Each named turn below is shown by a few rows before and after it. Which turns, in which order, take the first row of each later pair to the second? The first pair is answered.
turn A:
[ 16 -26  25   7   1   1   0 -19  11  27 -32  -6] => [ 17 -24  15  -2  -5   7   1 -12  20  31 -34  -2]
[ -9  -4 -15 -12 -12  -3  -1  17   5 -10   9 -10] => [ -9  -5   1   2  -1 -12  -3   6  -6 -13  15 -17]
[-24 -21  33  -7   3   5   4 -10 -30 -22  -2 -13] => [ 12   0  22 -19  24  -4  27  20   3 -22 -23   4]
turn V:
[ 10   2  19  10  15   0   1   0  -4  -3  -1 -13] => [  7  -2  14   9  15   5   0   4  -5  -7   0 -14]
[-5 -3  2 -8 -2 -5 16 -1  0  1  5 -5] => [-2  1  3 -8  1 -8 17 -3 -1  5  4 -2]
[  8  -2  -4   5  -1  -5  -3 -18  -5   9  -5  12] => [ 16   9 -12   6   8  -4  -2  -9   1   3  -4   8]
turn P:
[  2 -19  -8  -6   1  10   8  11   8  -9 -17 -23] => [ -1 -25   6  15  -7   5   5 -14  -3   9 -19 -17]
[  0   4 -12  -2   2  -3  -5  11  -6 -31   8  -7] => [ 10  -9  -6  -2   2  14  -5   8  10 -11 -25  -5]
[  9  12 -17  12  11  11  -6  15  10  -1  -1 -15] => [ 15   1 -12  19   8  12  -6   2  10  17 -11 -12]
turn H:
[ 4 -1  1  3 -1  2  5  4  9  3 -5  0] => [ 5  0  3  3 -2  0  7  5  3  0 -3 -1]
[  1   9  -4   3   1  -3   7 -21 -15   5  -7  -5] => [ -1  10  -4   5  -4   3   3 -20 -12   9 -12  -4]
[  0  13  11  -5   0  18 -10  -7   9  20 -10   6] => [  1   5  23  -2   9  12  -9  -5   3   9 -16  -4]
Now pairs of rows:
Between the rows of a pair lie 2 to 3 turns.
[-22  -9 -11  -4   5   2 -12  31  -6 -38  28 -34] => [-11 -24 -18 -12 -22  43 -20  14  24  14 -21 -12] => H, H, P
[-12  14  -7  -5 -27   1  16 -23  -3  20   6  10] => [ 10  31 -28  -1  -5   4  16  -2  13   6   9  -3] => V, V
[ 12  15  -2  -1  -3   3  10   2  33  -4 -16  16] => [ -1  27  -3  13  -5 -17   8 -14  12  -7  14  18] => P, P
[-20   4 -15 -18  -9   7  -4  11  -3 -18  26  -5] => [-21  -1  10   1   6 -15   3   1 -17 -22  28 -13] => A, V
[ 10  10   7   9   0  -5  -7 -11 -12  11   9  10] => [ -6  -4   1  -5 -11  16 -17  -3  -9  -1   3  -8] => P, P, A
[ 6  6  0 -4 -9 -4  7 -8 11 23 -6 19] => [ -9   4 -17  -6 -15  11 -12  -1  -1  -6  21  -7] => V, A, P
[-12 -21  12   8 -11  25 -32   4 -11 -21  13  -7] => [ -7 -16   6 -19 -28  28 -21  16   6  -6  -4  18] => A, A, V
[ -7   6 -18 -18 -11  10  -2  15   5  -7   2   3] => [-11  15 -15 -11 -12   1  -1   1 -12   0  21   7] => P, P, P
[ -6   5 -17  -5  -4  20  -9  12   9 -12  14 -14] => [  3   8   0  19  -7   9  -9 -21   4  23   7   1] => P, P, V
[ -3   2 -24  -5  -5   9 -12  -8  -8 -12  25 -17] => [ -3  -2 -14   7 -13   7 -16 -27 -14   4  22 -11] => P, P, P
[ 21   6  -4 -11   4  11  10  24  16   3 -16   8] => [-19  -9  -5 -10 -18  26 -13  12 -11  -6   7 -14] => A, P, P
[ 24  -3  17  11  26 -14  13   3  11   4 -19   1] => [ 17  11   8  12  29 -27  15   9   0 -15   6  -1] => P, P
[  0 -29   4  12  14  38 -11   6   3  -7 -36 -22] => [-27  -1 -12   5   8   4  -6  12 -26 -40  26 -20] => V, P, P
[ 16   2 -13  20  31 -22   6   5 -12 -32  10 -30] => [ 26 -22   9  28  25  -6   1 -21  -7   3 -31 -19] => P, P
